Named turns come first, each shown by rows before and after it. Which turns, in which order, take the first row of each pair that follows to the second? Write the first one first, as in the answered first pair.
z122 (before -> after):
[  9  34 -19 -30  -1  25  -7  -3 -23  21 -51 -50  43 -28 -10 -15  52  -8
 -19 -34  14   7 -21  -1 -40   7   3  19 -24 -27  38 -64 -59 -62 -11   5]  ->  [ 12  34 -20 -26   3  24  -3 -12 -24  23 -53 -52  54 -27 -16  -8  47  -6
 -12 -36  15   0 -19  -1 -47   2   5  14 -20 -29  38 -64 -62 -62 -12  -1]
[ -6 -14 -58 -41 -18  12 -22  24   0  25   8  14  14 -12  27  -3   7  11
 -28   2   5  32  36 -18  -6 -19   5 -12  -7   3  12   7 -17 -54  -5   8]  ->  [  6 -11 -54 -27  -9   0 -15   7  -3  31  15  14  41  -5  17  10   2  10
 -16   0  -2  23  35 -28 -16 -32  15 -14  -1  -6  -3  14 -28 -55  -1  -9]
[-36 -48 -12  11  10  -8  36  25  -6  -5   9  32  -4 -13  14 -52  33  -4
  53  21 -18  26 -47 -52 -36   6 -10  25  -5  23   9 -50  32  44 -40  43]  ->  [-22 -19 -13 -31  -1 -23  -8  36 -21 -17  34  17 -46 -20  28 -70  36 -11
   7  31 -12  54 -36 -39   5  33 -12  52   6  14 -22 -36 -11  11 -43  31]
z882 (before -> after):
[ 24   0   7   0  25   8  32 -13   7 -48  -5  -6  -7   8 -30   8   5  -5
   2  26  -1 -27   2   6   5  16   9   5  18  25 -17  26  14 -13 -13  -4]  ->  [  5  -5  -4  22  25  11  38  -8   2 -25 -12   1  13  -3 -36   9  14  -2
   8  23   1 -47  -7   1 -22   7   6 -10   4  15  11   6  28  -7  -3   8]
[-13  14  10  12  27 -11  11   6 -56  20   9  25  72  13 -15  -7  15  13
  -5 -27  49   3 -10   4 -21 -26 -14 -15 -54 -33  16  24  16  -4  34 -11]  ->  [-16  25  18  -1  26 -26  -8   7 -60  32   5  41  46   7  13 -13  -8  15
 -14 -42  53  34 -11 -10  -9 -13  -5  -4 -39 -16 -10  30   1   3  33 -16]
[-36   5   5   8 -11  15  18  17  17  35  -5  48 -64 -28  -2   5 -20  24
   5   1 -18  19 -24  36 -63   6 -10  10  -6  -5  10  37  29  19 -19  35]  ->  [-17   6  15  -8 -11  18  10  17  22  17   5  44 -82 -20  -4   2 -27  18
   1   6 -21  36 -15  39 -40  14  -8  23   5   8 -12  52  14  13 -31  23]
[ -8   6  25  -5   3  36  13  -2   1 -28  14 -13  -9  -5   0 -16  24 -12
  -7  -1 -16   4  15   0  -6   8   3   1  -6  28   9 -11  18 -23  -6   1]  ->  [-18   5  18   1   1  35  19  -3  -2 -15  12 -10  -1 -14  -1 -13  29 -10
  -2  -1 -15  -3   9  -2 -15   4  -2  -3 -12  23  16 -20  23 -20   1   8]
z997 (before -> after):
[  8 -11   3  10  13   9  24 -15  23  -4   0   5   9   5  -9  18   5  -2
  17  -4  -3   5   9  10 -17  -6  14  -4   6  23   3   6  12  16   8  20]  ->  [  6 -12   0   8  12  10  26 -17  24  -6   5   7   9  -2 -11  19  12   2
  11   2  -6  -1   6  14 -21  -1  10   1   1  18   8  10  16  14   7  24]
[  4 -26  22  14   2   3 -10  24  26 -14 -30  32 -10  29  49   3 -18   1
  47 -42  17  55  10 -36  27  13 -10  -5  26  67   1   4  15  19 -11  -2]  ->  [ 27 -19  39  20  26  -1   8  -1  29 -21 -12  36   3  43  21  17 -26  17
  48 -35  -1  41   4 -31  18   7  11   0  39  55 -27  24   5  17 -14 -18]
[  6   9  38 -12  33   0 -23 -57 -55  -3  16 -17  47  10  10  10 -25   2
  11   6  43   4  -3 -28   3  14  -1 -19  31 -13 -42 -14 -57   2   9  15]  ->  [ 11  17  42 -14  43   6 -10 -64 -54  -7  31 -17  40   5  -8  12 -14  16
  -3  20  33 -12 -13  -9  -7  17  -5 -11  22 -34 -44 -11 -50   0  12  22]
Now pairs of rows:
Between the rows of a pair lie 2 to 4 turns.
[ 32 -25 -36  -5 -31  -3   1   2 -24 -14   4 -64  36  18 -31 -23 -10 -29
  24   3  -1 -17  44 -16  17 -22   4 -12   5   8  37  -3 -38 -21  -5 -37]  ->  [ 40 -16 -26  -3 -13   1  17 -13 -22 -22  18 -63  32  15 -58 -16  -3 -12
  13  18 -17 -35  32   3   7 -26   5  -5   0 -13  24   9 -37 -25  -5 -38]	z997 then z997
[  5  -6  -1  22   8  -7 -11 -28  23 -17 -42 -16  34  24 -11  20   1 -24
  10 -14  19  16  -5 -25 -48 -24  23  -7  17  20 -11   5  -9  11  12   2]  ->  [  2  15  -1 -15   5  11 -17  -8  24 -35 -21 -24 -35   0 -15  -1  35 -13
 -49  16  12  21 -14  20 -36  11   4  24  -8   9 -10   7  -2  -5   5  29]	z997 then z997 then z122 then z122
[-25 -28 -16  -7 -37  22 -39  25 -39  48 -14  16  41 -10  40 -36  11 -19
   7 -14  50  -5 -11   5   6   2 -31 -30  -5  14  27 -55  57  35   5  16]  ->  [ 18 -25  -2 -34 -37  20 -66  28 -29   4  -2  -8  18  17  47 -38 -18 -41
  13 -18  50  25  11  -2  57  11 -13  -6  32  42 -19 -19  17  15 -14 -18]	z997 then z122 then z882
[ 39 -24   1  -5  21  26  25   4  24 -38  -2  -9   1  26 -32  22  18   1
  34  23 -20 -36  -4  23   9 -17 -11   4   0  17   7   5  49   8 -27  -5]  ->  [ 29 -12 -21 -13   1  15   6  15   6 -29   8 -32  21  12 -37   9  42 -10
  15  31 -13 -49  -1  33  13 -18 -27   0  -9 -13  23 -11  35 -19 -17  -9]	z122 then z997 then z122 then z882
[ 29 -41 -24  -4 -28  32  -3  14  13  44 -15 -10   9 -17   3  15  42   3
 -39  -6  19 -57 -16  25 -15 -23   8   6  14  24   6 -23  -2  -2  19  34]  ->  [ 31 -24 -18 -16 -30  13 -29  12  -1  54  -6   0  -8 -25  18  10  26   6
 -58 -15  19 -30 -17  17  -6 -12  17  15  31  21 -18 -17 -33  -8  28  25]	z882 then z122
[ 13  -7  15 -23  14   7 -20  -2   8  20   6  22   0  -7   3  -9 -29  10
   2   5 -20  32 -16 -12  -1  -3  13   7  14   4 -24   0 -12   8  -4  -4]  ->  [ 29  -8  15 -25  19  19  -8  -6  17  -1  16   8   2   2 -18  -2 -14  11
  -1  23 -27  12 -14   8   0  -3  10  15   3  -3 -20   9  -5   2  -8  -5]	z997 then z882
[  6  30  11 -27  15   5   7 -14  -4  -3  37  -7 -26 -29 -35   9  26  45
 -58  28 -21 -25 -24  43 -18  19  -9  24 -22 -38 -32   6  -1 -13  19   9]  ->  [-18  35  12 -32   3  -5 -17   0 -16  20  17  13 -57 -45   8  -4  10  41
 -70   3  -4  19 -21  24  -9  30 -10  28 -19 -14 -33  -3  -7   2  24  24]	z122 then z997 then z882 then z882
[ 14   4  15 -22   8  -8 -13  11  -5  -5   7  -4 -15  11 -11 -11  -7  -1
 -22  21   3  13  -3  12   6  -5   3  27  -6 -10 -20  12  -7   7 -15   4]  ->  [  7   2   9 -24  -1  -7 -20  19  -5   1   0  -5 -19   6  -1 -14   0  -7
 -26  18   9  18  -1  11   7  -3  -8  21 -10  -4  -7   5  -1   6 -10  11]	z997 then z997
[ 41   8  -2   7   5 -22 -10   3   9 -21 -23  21 -33  40   3  23 -10  -5
   8 -13  -5  54  -9 -11 -11  18 -15  23   4 -15 -26   7 -24  -2 -32  -9]  ->  [ 47  -9 -10  18   5  -7  14  -1  21 -37 -24   7  -4  55 -21  34   9 -10
  29  -2 -15  20  -8  -3 -23   9 -20  14  -7 -21   2   4   0  -5 -37  -6]	z882 then z122
[ 15  -3  24  12   0  -7   8   9   6  -4 -19  20  14  14   6  30 -14   3
  10 -17   8  12  -2 -46   6 -24  26  -6  11  26 -23   5  20  31 -30   1]  ->  [ 18   6  20  -8 -14  -7 -15  24   2 -13 -14  13 -21   9  24  10  -8  -5
 -14 -12  13  31   5 -31  33  -7  18  12  11  33 -29   9  11  17 -34   7]	z122 then z122
[ 12  -4   1   6  18  16  36   1  34 -31   2  -8 -33   3 -15  21  -4  10
  -2  -5 -17   2   1  -3   5   5  -3   6 -16  32  -3  26  26  12 -24   9]  ->  [ -2   0 -12 -10  -7   4   3  24  24 -21  -8 -15 -41  -5  17   1  -4 -10
 -10 -17  -1  28  14 -11  26  14 -13   6 -11  41   8  14  16   6 -22  13]	z882 then z122 then z997 then z997
[-53  -7 -40   2 -40 -12   7  -2  -9  44 -10   9  33   5 -10  -4  38 -13
 -41 -10  10 -90 -13  65 -38   7 -29 -13 -30 -48  76 -36  26  -7  -3  42]  ->  [-66  -2 -32 -15 -59 -45 -47  16 -17  70 -37  40  -1   0  75 -24 -24 -32
 -37 -61  41  -4   2   5   4  17  -9 -13   9   7  41 -34 -16  12  -2  34]	z997 then z882
[ 10 -46 -18  46 -24 -34 -20  31  -5 -14   6 -11  58  33   3   5 -25 -34
  90 -31   1  -7 -13 -23  -6 -37  11  -6  17   4  30 -12  -7 -18 -18 -34]  ->  [-12 -27 -22   2 -45 -35 -61  60 -15 -12   6  -6 -24   5  51 -34 -14 -39
  35 -34  18  42 -11  -9  33  -1  -9  24   9  23  30 -16 -12 -26 -22  -5]	z882 then z122 then z122
[ 26   9  47  -7  -3   3  11  -5  -7 -12  -1  29 -49  43  -2  23 -29 -28
  -2  -7 -29  52  -7   2  52  14  44  36  33  68 -67  47   8  34 -16  -5]  ->  [ 10  -3  34  44  14  21  75 -31  -7   8   2  30  25  40 -67  54   9  -4
  24  13 -53 -32 -32  21 -21 -20  30   3  -4  13 -18  18  60  43   9  15]	z997 then z122 then z882 then z882
[-17  11 -14  10 -20 -18 -27   1 -24  30   2  16   8  -2  17   1 -11 -14
   5   1  -1  17   4 -40  -5  18   2  22  23   2 -19  -9 -23   1  22 -25]  ->  [ -9   5  -6  26  -1 -13   1 -13 -17  32   4  23  26   4   2  18 -17  -8
  18   6 -16   2  -4 -38 -25   7  12  13  22   0 -22  -4  -9  10  21 -28]	z122 then z997
[-61  18   3  13  -9 -22 -24   8  19  25 -28  26 -54 -34  31  -1  17   2
 -50  -8  22  -1  11  15 -46  18 -24 -21 -41   5  32 -41  41  18  -3   9]  ->  [-30  47   9  -6 -13 -56 -64  -3   3  20   0   7 -51 -29  39  -4  -7  -6
 -69 -11  21  22  28   1 -16  23  -5  -5 -11 -16 -17 -14 -28 -14   0 -39]	z122 then z997
[-37 -11  -3   2 -15   2  11  13   1  38 -33  36 -27 -29  16 -15  16  16
  -8  -9  -4  -4 -15   6 -31  -2 -10  -1 -22  11  16 -24  24  18  -3  41]  ->  [ -5  -5 -21 -15 -22  11   7  10   1  -2   2 -17  -5 -16 -25 -13  51   3
 -21  23 -10 -40  -1  41 -14   3 -22  11 -28 -28  20 -17   7 -25  -4  17]	z122 then z882 then z882 then z882
[  1  15  63 -12  44 -20  37 -41 -42 -40  36  60 -48  17   0  13 -59  20
 -21 -35 -16   9   3   9  -4   0  21  27  29  11 -60  58 -32  31   8  -7]  ->  [  4 -11  67   6  51   0  71 -42 -20 -54  20  63 -23  32 -19  26 -55  18
  15 -34 -22 -14   3   8 -22 -15  20  13  22  27 -33  55   2  47  -2   1]	z122 then z882
[ 14 -20 -11  29  -7   9 -41   7  26 -52  33 -12 -23  14  -5  27  39  31
 -50  14   8  -3   3  21  15  -3 -11  16  -1 -12 -55  13  11 -55 -16 -18]  ->  [  1 -23 -23  55  -9   3 -26  -2  17 -32  28 -17  24  10 -20  38  46  30
 -36  12  10 -32  -1  21 -15 -21 -15  -6 -10 -35 -30  -9  24 -49  -4 -18]	z997 then z882 then z122 then z122
[-15   7  19  50  27  39  28 -41 -21  13 -33  -8 -26 -11 -14 -43 -23  -8
   1 -28  32   4 -16  -2 -12   7  14 -34 -40  25  -3  -9  34   1  53  25]  ->  [ 15  22  35  30  35  26  11 -47 -19   1 -15  -9 -48  -2 -11 -46 -43 -10
 -10 -25  29  28  -9  -5  11  14  30 -13 -18  31 -44  16   0 -10  42   3]	z997 then z882 then z122 then z997
[ 10  21   9  -6   5 -29 -26 -24   0  -6 -16  15   9  13  -1  -6 -29 -12
  29 -44 -13  10  14  -7   7   1  17  -4  29   3 -22   9 -29  -1   8 -30]  ->  [ 26  25  15  -4  20 -16   0 -35   4 -18   4   5  15  15 -39   3 -11   0
  18 -22 -33 -19   6  19 -10  -2  19  -1  19 -19 -16  16 -14  -9   9 -32]	z997 then z882
[-13  21   1  -9 -19 -34 -44  19   4   8 -12  35 -10  -5  58 -21 -48 -12
  18 -41  37  49   7 -34  22   9  20  24   0   5 -37   6 -42  -3 -13   4]  ->  [ 21  35  23  -6  22 -29 -10 -20   8  -8  26  41  -4   2   2   5 -48  24
   2  -9  -2  13  -9  -9   4   0  42  41   5 -31 -78  39 -49  -9 -15 -10]	z997 then z997
[  8 -12  20  21  27  -4  12 -25   2   1   0  14  15  17 -17  11 -16   8
  16   2 -17  -4  -3  -4  -6  -8  25  -4  14   8 -25  13  -7  15  15 -14]  ->  [-29 -17  -9   9  -8   6  -3  10  -7  17 -17  10 -12 -13  11 -17  18 -10
  -5   1   7   6  -3  11   0   7 -14  -5 -16  16  25 -22  22  11  18  24]	z997 then z997 then z997 then z997
[ -4  -3   8  68   7  -9  -4 -34 -13  29 -36   8  62  27  20  19 -52 -21
  52 -20  -1  -8  -5 -49  10 -56  24 -49  61   5  -4   8 -23  22  15 -31]  ->  [ 29  -3  18  45  13   2  -7 -35  -1 -12 -21 -10  41  50  14  19 -55 -34
  50  -7  -4   2  10 -38  44 -45  30 -34  75  19 -22  31 -35  10  -4 -47]	z882 then z882
[-33   4   3  14 -22  -2 -13 -12 -35  76  -4  58 -23 -36  48 -47 -23  22
  18 -13  21 -12  37 -46   6  54 -16 -36 -47  25  30 -25 -26  43  13  27]  ->  [  6   2  28  27   2 -14  -1 -41 -25  62   7  65   3 -11  26 -24 -60  33
  44 -15   2 -18  39 -68   3  39  21 -34 -14  25 -17   8 -52  47   9 -11]	z997 then z997
[ 23 -17  -7   4   1   1  -8   9  21 -23  -6 -10  24  31   2  12  -3 -15
  34  -3   1   7  20 -19  24 -12  17   1  13  27 -18  10  -6  -5 -10 -27]  ->  [ 19 -18 -12  16   9  10  11  -1  16 -19   0 -15  41  26 -24  21  15  -6
  34  11  -7 -25  13  -1   1 -17  14  -5   2   1  -7   5   8  -4  -8 -20]	z882 then z997
[ -4  -9   4  23 -26 -44 -37  -8 -18  38 -28  16   0  25  35   2 -17 -23
   4  -1  -3  43  -5   2  22  -3 -16   4  37  27 -18   3 -41  12  33  -7]  ->  [  3 -26  12  19 -20 -30 -29  -2   2  17 -37  17 -17  39  30   4 -18 -29
  20   2  -5  43   0   6  28  -3 -16   7  39  50 -11  10 -25  19  16  -1]	z122 then z122 then z882
[ -8   4  62  -2   2  35  51  -2  20  17 -14 -18 -51 -23  -2   2  13  25
  57  22 -27   6  12  16 -45   2  19 -12 -25   7  32  14  30  58 -18  34]  ->  [-19   5  29 -26 -31  32  20  24   8  13 -15 -48 -57 -34  20 -21  40   0
  40  23  -4   9  25  22 -20  13  -6 -11 -39   4  64  -6  25  35 -18  37]	z122 then z882 then z882 then z997
[-18  23 -21  -5 -13 -22   9 -12 -17   9 -10 -12  19  -9  30  23  -3 -17
  10 -18  33   7  -4  -5  25 -52  12  -7  27 -20  -3 -21   0 -18  -1 -47]  ->  [-35  14 -28 -11 -19  -4  14   3 -12   5 -24  -9  -4 -18  41  17   6 -21
   5 -19  40  16  -4   3  27 -42  -4  -5  11  -3  19 -30  26 -11  -7 -21]	z122 then z122
[ 21 -23   4   9  10  58 -12  -9  34  -2  14  33  10  53  -7 -11  -9 -35
  56 -27 -16  -1  20 -28  32  -2  36 -29  19  39  -6  -8   8  42 -30 -16]  ->  [ 20 -16   4  28  22  64  12 -22  33   6  24  36  27  46 -38   1   3 -11
  54 -12 -31 -33   0 -15   1 -10  37 -34   4   7   0 -10  22  43 -22  -9]	z997 then z882
[-46 -80 -17  19  15  20  45 -34  43  19 -59   7  -1   9  -1 -13   2 -11
  56 -36  45  28  -8 -30   4  -1  22  -8 -26  32  42   2  20  62   0  44]  ->  [-27 -49  -6 -30   7  -3 -12 -27  28   3 -35   2 -66   3  34 -40 -14 -17
   2 -36  49  81   5 -28  56  32  31  32  -2  41 -12  32 -38  34 -11  27]	z882 then z122
[ 34 -37   0   4   6  22   2   9  28 -43 -30 -21  34  39 -25  30 -16  -1
  63 -15 -15  -5  38 -10  20 -17   8 -16  35  39  -9  40 -14  -2 -14 -24]  ->  [-37 -22 -11   0 -15   9 -22  31   3  20 -61  28 -15 -10  41   0 -22  14
  29 -48   8  43  16 -30   2  -2 -10 -16  14  53  17  -1   7  32   5  28]	z882 then z882 then z882 then z122
[-27   1  -9 -77 -47 -27 -42  41  35   1 -16 -28  15  -9  43 -57  -4 -29
 -32 -32  32  47  31   2  56  31  29  12  29  40 -25  -9 -32 -18  15 -20]  ->  [ 16 -11  26 -14  20 -22  42 -27  53  -1   8 -11  94  23 -48   6 -26  27
  19 -13 -20 -27   2   1 -15 -11  73  -7  47  -4 -61  22 -24   3  24 -52]	z997 then z122 then z997
[ 36  -6   4  11   4  -4  -3 -22   5 -24  22 -31  45  32 -31  19  -4 -17
  34   2 -10  -8  24 -12   5 -18  22  -1  17  -5 -23  21 -41 -22  -6 -42]  ->  [ -4 -27 -11  20   1  31  34   4  16 -15   1 -16  20   7 -38  10  38  -5
  26  14 -10 -31   5  22 -22 -13 -13  -9 -40  -2  48 -10  38   3  -7  19]	z997 then z122 then z997
[ 17 -15  30  17  41  12  38 -26  15 -13  12  17  -9  16 -33  20 -14  24
   3  12 -28  -8 -18   8 -12 -14  11   2  -2  -5 -36  26   6  18 -19  -2]  ->  [  3  13   9 -23   9   4  -6  -2  -6  -9  27  -3 -55 -17  -8 -11  16  14
 -57  25 -12   8 -11  35  17  13 -24  25 -19 -23 -22  14  -6 -14 -13  11]	z997 then z997 then z122
[  1  22  -5 -29  47   9 -23 -22  -4  11   8  29 -34   4 -25 -25  20  32
 -39  12 -16  -2  -1  20  40  30  26  10 -15 -41 -42  34 -23 -28   0  -5]  ->  [-12   7 -25 -43  17  25 -36   6  -1   1 -10  10 -42   3  -7 -40  42   4
 -40  10   1   5  13  27  58  37   1   5 -31 -25  -5  14  -4 -37  -6  10]	z997 then z997 then z882
[ 46  -6 -15  11  11  50  35 -13  17 -33  27   3 -19   3 -38   1 -22  58
   9  29   3 -36  -6  36 -38  13  11   1 -19  17 -20  21  52   7 -24 -24]  ->  [  4  -6 -36  20  -8  49  33   2   2   6   7  17 -14 -21 -14 -10  -9  57
   4  15  20 -35 -18  24 -61  16 -10 -15 -42  13  19 -13  78  19  -8   4]	z882 then z997
[ 17 -15  43 -27  71  -9  17 -36 -37 -25  -5   9 -24   0   2  34 -38 -46
  33  -6 -76  28  17 -16   8 -14  57  31  27 -10 -75  16 -57 -18  22 -18]  ->  [  0 -33  26 -20  70  41  67 -21 -26 -50  -2 -12 -20  -8 -47  34  34 -38
  29  33 -88 -39   2  43 -19 -13  14  22 -30 -32   1  -7  18 -19  16  24]	z882 then z997 then z122
